[[-25  -4]
 [ -8  26]
 [ -9 -44]
 [  0 -23]]
=>
[[ -4 -25]
 [ 26  -8]
 [-44  -9]
 [-23   0]]

[[-22   1  23  24   9 -17  -7   1  -6 -18   0 -15 -19]
 [ -7  32  -6   9  -1  24  -1   8 -20  13  -1 -24  15]
 [ -3  11   8   5  11   6  -8   9   0  18 -18  36  25]
 [ -5  17  21  -8   2  -7   3 -18   9  -3  33  34 -17]]
=>
[[-19 -15   0 -18  -6   1  -7 -17   9  24  23   1 -22]
 [ 15 -24  -1  13 -20   8  -1  24  -1   9  -6  32  -7]
 [ 25  36 -18  18   0   9  -8   6  11   5   8  11  -3]
 [-17  34  33  -3   9 -18   3  -7   2  -8  21  17  -5]]

[[  7   7 -10  26]
 [  2  -4 -14  21]
 [ 12   3 -15  29]
 [-10  -9 -12  12]
 [ -8  10  -1  14]
 [ 12   5 -13  30]
 [ 25   4 -21  39]
 [-10  -3  -8  13]
 [ 23   4 -20  38]]
=>
[[ 26 -10   7   7]
 [ 21 -14  -4   2]
 [ 29 -15   3  12]
 [ 12 -12  -9 -10]
 [ 14  -1  10  -8]
 [ 30 -13   5  12]
 [ 39 -21   4  25]
 [ 13  -8  -3 -10]
 [ 38 -20   4  23]]

[[-19  -6   9  24]
 [ 17  11  -3   8]
 [-18  -4   7  -9]
 [ -8  -6   2  21]
 [ -8  -8 -16  19]
 [-20  16  -9 -29]
 [-10  -6  15  11]
 [ 11  33 -15 -24]
 [  1  -3  -6  15]
 [-18 -11 -13  25]
 [ -1  -5  12  20]]
=>
[[ 24   9  -6 -19]
 [  8  -3  11  17]
 [ -9   7  -4 -18]
 [ 21   2  -6  -8]
 [ 19 -16  -8  -8]
 [-29  -9  16 -20]
 [ 11  15  -6 -10]
 [-24 -15  33  11]
 [ 15  -6  -3   1]
 [ 25 -13 -11 -18]
 [ 20  12  -5  -1]]

[[ -7  10   5  25 -39  15]
 [  0   3 -23  23  -6  13]
 [ 17  17   6  -3   3   2]
 [-18  -4  -9 -15  13 -32]
 [-20  10 -23 -17  12 -31]
 [ -8 -29 -21  -3  16  -8]
 [-13   7 -11   4  -5  -5]
 [ 21  29  17  10   2   1]
 [ 29   9  28  29 -30  18]
 [-18 -13   8 -26  -2 -13]]
=>
[[ 15 -39  25   5  10  -7]
 [ 13  -6  23 -23   3   0]
 [  2   3  -3   6  17  17]
 [-32  13 -15  -9  -4 -18]
 [-31  12 -17 -23  10 -20]
 [ -8  16  -3 -21 -29  -8]
 [ -5  -5   4 -11   7 -13]
 [  1   2  10  17  29  21]
 [ 18 -30  29  28   9  29]
 [-13  -2 -26   8 -13 -18]]

[[ 24  -1  24  11]
 [-37  -4   0 -12]
 [ 11   4 -36   2]
 [ -1   2 -36   2]
 [-37  -4   0 -12]]
=>
[[ 11  24  -1  24]
 [-12   0  -4 -37]
 [  2 -36   4  11]
 [  2 -36   2  -1]
 [-12   0  -4 -37]]

[[-23 -16 -12 -16]
 [ 45 -41  25   4]
 [ -7 -33 -10   2]]
=>
[[-16 -12 -16 -23]
 [  4  25 -41  45]
 [  2 -10 -33  -7]]
---
[[-31 -10 -12  -5  -6   8]
 [  7  26   8  -1  15  15]
 [ 10   9   4 -10  -2   3]
 [  2  11   1  -6  -1   2]
 [-45  -5 -17 -24 -20   7]]
=>
[[  7  26   8  -1  15  15]
 [  2  11   1  -6  -1   2]
 [ 10   9   4 -10  -2   3]
 [-45  -5 -17 -24 -20   7]
 [-31 -10 -12  -5  -6   8]]

[[  1   0   1  -1  -2   1  -4   7   5]
 [  1   6  11 -11   6 -10  13  10  13]
 [ -5 -13 -21  22 -12  18 -21 -26 -32]
 [  4  -3 -12   6 -10  10 -14 -14 -11]
 [  2   1   4  -6   7  -3   2   5   7]
 [ -2   4   1  -1  -1  -4   7  -1  -3]]
=>
[[  1   6  11 -11   6 -10  13  10  13]
 [ -2   4   1  -1  -1  -4   7  -1  -3]
 [  2   1   4  -6   7  -3   2   5   7]
 [  1   0   1  -1  -2   1  -4   7   5]
 [  4  -3 -12   6 -10  10 -14 -14 -11]
 [ -5 -13 -21  22 -12  18 -21 -26 -32]]

[[-20   4  -1   8 -12   7  -4   0 -13 -18   2  -4 -14 -10   5]
 [ -6   9   4   6  -4 -13  -9  -2  -2 -15  16   3  -7  -8   6]
 [ -8  15  -3  -8  12 -18   9   8  15 -20   6  -7 -33  -1 -10]
 [ -9  13  -7  -1  14  -1  22   8   2 -20  -8 -21 -45   9  -5]]
=>
[[ -8  15  -3  -8  12 -18   9   8  15 -20   6  -7 -33  -1 -10]
 [ -9  13  -7  -1  14  -1  22   8   2 -20  -8 -21 -45   9  -5]
 [ -6   9   4   6  -4 -13  -9  -2  -2 -15  16   3  -7  -8   6]
 [-20   4  -1   8 -12   7  -4   0 -13 -18   2  -4 -14 -10   5]]

[[-24  -2 -24 -29 -12 -20 -18  -1  27 -21   6  -8 -22  17  22 -33]
 [  3 -44   3   0  -7  -9  20  14  38 -25 -19  24 -20  41  -1 -24]
 [-17  30 -18 -20  -2 -15 -14  -1  -6  14  -7 -24   3 -16   5   0]
 [ 23 -20  25  30  28  37  11   5 -34   6 -11   8  32 -25 -21  28]]
=>
[[-17  30 -18 -20  -2 -15 -14  -1  -6  14  -7 -24   3 -16   5   0]
 [-24  -2 -24 -29 -12 -20 -18  -1  27 -21   6  -8 -22  17  22 -33]
 [ 23 -20  25  30  28  37  11   5 -34   6 -11   8  32 -25 -21  28]
 [  3 -44   3   0  -7  -9  20  14  38 -25 -19  24 -20  41  -1 -24]]

[[-29 -13 -15  18  11 -24   1  -8  -7 -26  -1]
 [ 17 -29 -15   0  34 -25 -11 -16  24   8   4]
 [  8  -7 -15 -29  -6   6   0  16  19  29   6]
 [-11   8 -34  27  15   2 -10  21  17 -14 -13]
 [-32 -35  12 -12  19  -8 -13  -7  19  11   8]]
=>
[[-11   8 -34  27  15   2 -10  21  17 -14 -13]
 [  8  -7 -15 -29  -6   6   0  16  19  29   6]
 [-29 -13 -15  18  11 -24   1  -8  -7 -26  -1]
 [ 17 -29 -15   0  34 -25 -11 -16  24   8   4]
 [-32 -35  12 -12  19  -8 -13  -7  19  11   8]]

[[  9  15]
 [ 30 -20]
 [  1 -36]
 [ 36 -44]
 [ 20 -24]
 [-24  42]
 [  8  -1]
 [ 30 -10]
 [  5  17]]
=>
[[-24  42]
 [  5  17]
 [  9  15]
 [  8  -1]
 [ 30 -10]
 [ 30 -20]
 [ 20 -24]
 [  1 -36]
 [ 36 -44]]
